In the rows, zero is written as 128.
A single turn carries every row of the set below to another of its rows. Some are shown first; where does it send the rows asked next?
Z_44: [118 158 110 123 152 129  94 130 120 127 135 124 119 127 101 108 134 147
 132 121 130 142 125 150 141 136]
Z_413: [114 165 115 131 154 116 102 133 132 134 138 114 129 132 102 112 134 136
 124 107 131 126 131 147 137 134]
Z_431: [124 150 111 133 123 149 148 110 128 106 107 121 130 139 119  98 144 125
 150  95 153 144  89 137 110 127]
Z_709: [110 171 113 124 119 156 120 133 112 155 124 101 138 122 134 141 140 148
 130  97 136 143  93 140 134 135]
Z_799: [117 155 107 137 121 138 147 110 136 112 109 115 132 143 122  98 147 118
 147  87 157 134  93 136 110 127]
Z_4: [112 154  94 132 114 135 139 108 135 113 108 117 124 143 126  94 153 124
 150  90 163 140  94 139 113 130]
Z_520: [111 162 103 125 148 115  92 130 128 134 137 118 119 132 104 107 139 142
 129 113 136 134 131 150 142 137]
Z_934: [123 147 101 124 126 139 145 102 132 106 108 127 126 150 125 106 155 128
 154  97 157 155  91 143 115 131]
Z_418: [109 169 109 122 117 157 117 132 110 155 123 103 135 122 134 139 140 151
 131  99 137 146  92 142 136 136]
Z_710: [110 175 100 105 150 129 118 116 106 133 114 109 120 127 106 126 136 156
 137 115 120 152 127 134 142 134]
Z_626: [106 182 106 113 153 117 126 118 118 140 117  98 130 132 108 131 136 144
 130 102 121 135 132 130 138 132]
Z_463: [122 160 123 129 158 129 104 133 124 128 136 120 128 128  97 112 129 140
 127 115 125 134 125 147 137 133]
Z_952: [124 143 107 115 151 122 100 114 138 123 131 139 114 132 112 111 148 143
 135 121 161 145 112 159 132 137]
Z_941: [114 178 114 111 157 130 127 118 110 134 115 105 129 128 103 131 131 149
 133 109 115 144 127 131 137 131]
Z_738: [118 151 108 122 151 107 105 115 150 131 134 128 122 138 116 114 151 132
 127 107 165 128 118 157 129 137]
Z_926: [117 159  97 126 140 168 131 120 104 137 121 115 134 136 128 141 142 140
 139 125 154 169  89 135 124 129]
Z_745: [106 170 105 122 115 153 115 132 112 156 125 101 135 123 136 140 143 150
 131  97 140 144  94 142 137 136]
Z_884: [129 151 129 128 163 118 119 119 148 126 134 128 132 136 109 120 141 127
 124 106 154 124 114 154 122 132]
Z_53: [107 172 109 124 117 152 118 132 113 158 124  99 138 124 136 141 142 147
 129  95 138 141  94 141 135 136]
Z_442: [118 168 111 137 147 159 145 123 115 143 124 103 150 140 127 149 138 125
 130 110 151 149  93 131 117 126]
Z_639: [118 149  98 128 116 146 138 108 127 108 107 123 121 139 122  94 149 129
 154  99 158 149  90 139 114 129]
Z_642: [102 179  93 108 146 115 116 115 114 140 116 103 121 131 110 126 141 151
 134 108 126 144 132 133 143 135]
Z_875: [119 149  97 125 123 130 144 101 137 110 109 123 126 153 128 107 159 125
 153  92 161 149  94 143 116 132]
Z_195: [135 143 128 120 163 134 113 118 136 118 131 139 124 130 106 116 137 139
 131 120 150 141 108 156 125 133]
Z_376: [102 173  89 136 134 138 134 120 124 153 126  96 143 147 136 144 151 123
 128 103 165 142 101 133 122 129]
Z_818: [127 148 110 127 130 139 151 103 134 106 109 125 132 150 123 110 152 123
 152  94 154 149  91 141 112 129]
Z_435: [122 152 106 129 127 131 150 103 139 110 110 121 132 153 126 109 155 120
 150  88 158 144  94 142 112 130]
Z_207: [102 165  75 125 127 147 121 116 113 147 123 108 128 142 137 137 153 138
 138 118 168 162  96 137 130 133]

Z_520 moves to Z_44
Z_875 moves to Z_934
Z_431 moves to Z_799
And these:
Z_926 moves to Z_442
Z_53 moves to Z_745
Z_952 moves to Z_195
Z_941 moves to Z_626

A single turn carries every row of the set below to another of its rows. Some are shown first; where does it send the rows asked next?
Z_739: [118 135 153 141 131 124 135 127 137 117 159 126 135 130 106 152 116]
Z_354: [119 127 133 141 131 123 124 144 144 119 107 152 121 129 110 129 116]
Z_76: [103 124 120 126 144 132 126 117 141 133 111 132 103 132 116 136 121]
Z_360: [122 136 152 135 118 126 145 121 132 109 160 129 142 125 111 153 121]
Z_266: [109 110 133 144 150 130 131 126 131 116 152 135 137 133 100 146 126]
Z_677: [113 122 105 120 145 137 121 121 130 127 122 126 107 135 118 128 115]
Z_960: [122 113 116 117 108 146 163 128 136 124 118 128 140 133 135 118 132]
Z_678: [143 133 115 115 114 133 133 143 132 118 116 144 135 132 134 117 119]
Z_602: [107 110 145 144 138 127 142 122 142 118 160 129 135 128 105 151 125]
Z_833: [109  99 131 141 145 133 125 126 126 132 143 140 145 123 104 137 129]
Z_705: [109 123 121 118 132 131 153 115 155 121 114 136 108 140 131 140 138]
Z_6: [124 147 133 119 107 139 165 125 144 116 119 121 128 142 131 134 126]
Z_694: [137 145 134 124 113 125 140 142 147 116 109 149 128 134 130 129 124]
Z_863: [113 112 137 134 138 135 115 125 119 148 136 137 148 117 108 134 124]
Z_755: [127 143 153 133 125 128 122 128 126 131 155 121 141 123 111 144 109]
Z_971: [119 138 137 125 122 124 151 128 158 117 108 146 115 138 127 141 133]
Z_433: [119 132 125 121 113 141 171 123 147 109 125 122 126 145 129 134 130]
Z_476: [113 102 135 128 130 137 124 120 123 148 150 126 148 112 115 132 122]
Z_631: [110 114 147 138 123 128 154 116 137 112 158 134 142 123 110 152 132]
Z_509: [128 126 118 135 132 127 119 148 133 112 119 146 125 131 112 121 109]
Z_969: [126 124 104 126 139 135 117 136 126 116 125 133 118 135 116 121 109]
Z_323: [115 133 141 140 148 127 126 124 129 116 151 128 132 136 101 151 119]
Z_653: [130 115 122 136 106 124 151 126 136 142 132 142 114 128 139 114 145]
Z_492: [117 113 102 109 134 140 145 115 140 124 122 130 114 139 135 129 135]
Z_282: [135 126 119 140 112 121 157 129 141 118 146 136 107 142 133 123 141]
Z_499: [104  94 136 137 136 133 137 119 135 134 155 130 141 120 109 141 129]
Z_938: [129 144 134 115 102 141 157 129 137 127 112 125 135 134 136 125 124]
Z_695: [137 143 126 130 106 123 145 122 133 139 137 129 105 135 140 121 135]
Z_577: [125 128 141 118 113 138 129 113 114 139 152 124 150 112 122 137 118]
Z_169: [118 134 145 130 137 132 111 123 118 147 136 131 141 119 110 139 117]
Z_128: [119 145 146 133 141 129 116 122 123 131 144 125 134 129 106 149 114]
Z_556: [134 119  99 107 124 140 135 129 130 123 123 134 127 134 137 117 124]
Z_660: [128 127 124 114 102 145 156 130 134 132 113 128 142 130 137 118 127]
Z_272: [118 115 116 120 115 144 171 125 142 113 124 124 133 141 131 126 134]
Z_823: [106  99 138 130 123 135 149 110 132 128 153 132 146 116 115 144 135]
Z_650: [131 112 118 140 111 122 157 130 141 128 140 143 113 135 135 117 145]
Z_801: [113 106 135 121 118 140 137 108 119 142 150 128 149 110 120 137 129]
Z_96: [131 142 150 125 112 131 134 120 120 123 156 123 146 119 117 145 115]
Z_72: [137 140 123 134 111 122 151 125 137 125 145 130 103 142 136 124 136]
Z_689: [133 129 125 130 104 124 145 123 133 148 131 135 111 129 141 115 140]
Z_255: [105 126 134 136 136 125 128 128 149 129 104 145 110 128 112 135 122]
Z_241: [123 127 143 126 124 134 117 124 119 147 150 122 147 114 117 134 112]

Z_677 moves to Z_969
Z_272 moves to Z_960
And these:
Z_653 moves to Z_689
Z_823 moves to Z_801
Z_476 moves to Z_241
Z_128 moves to Z_323
Z_705 moves to Z_492

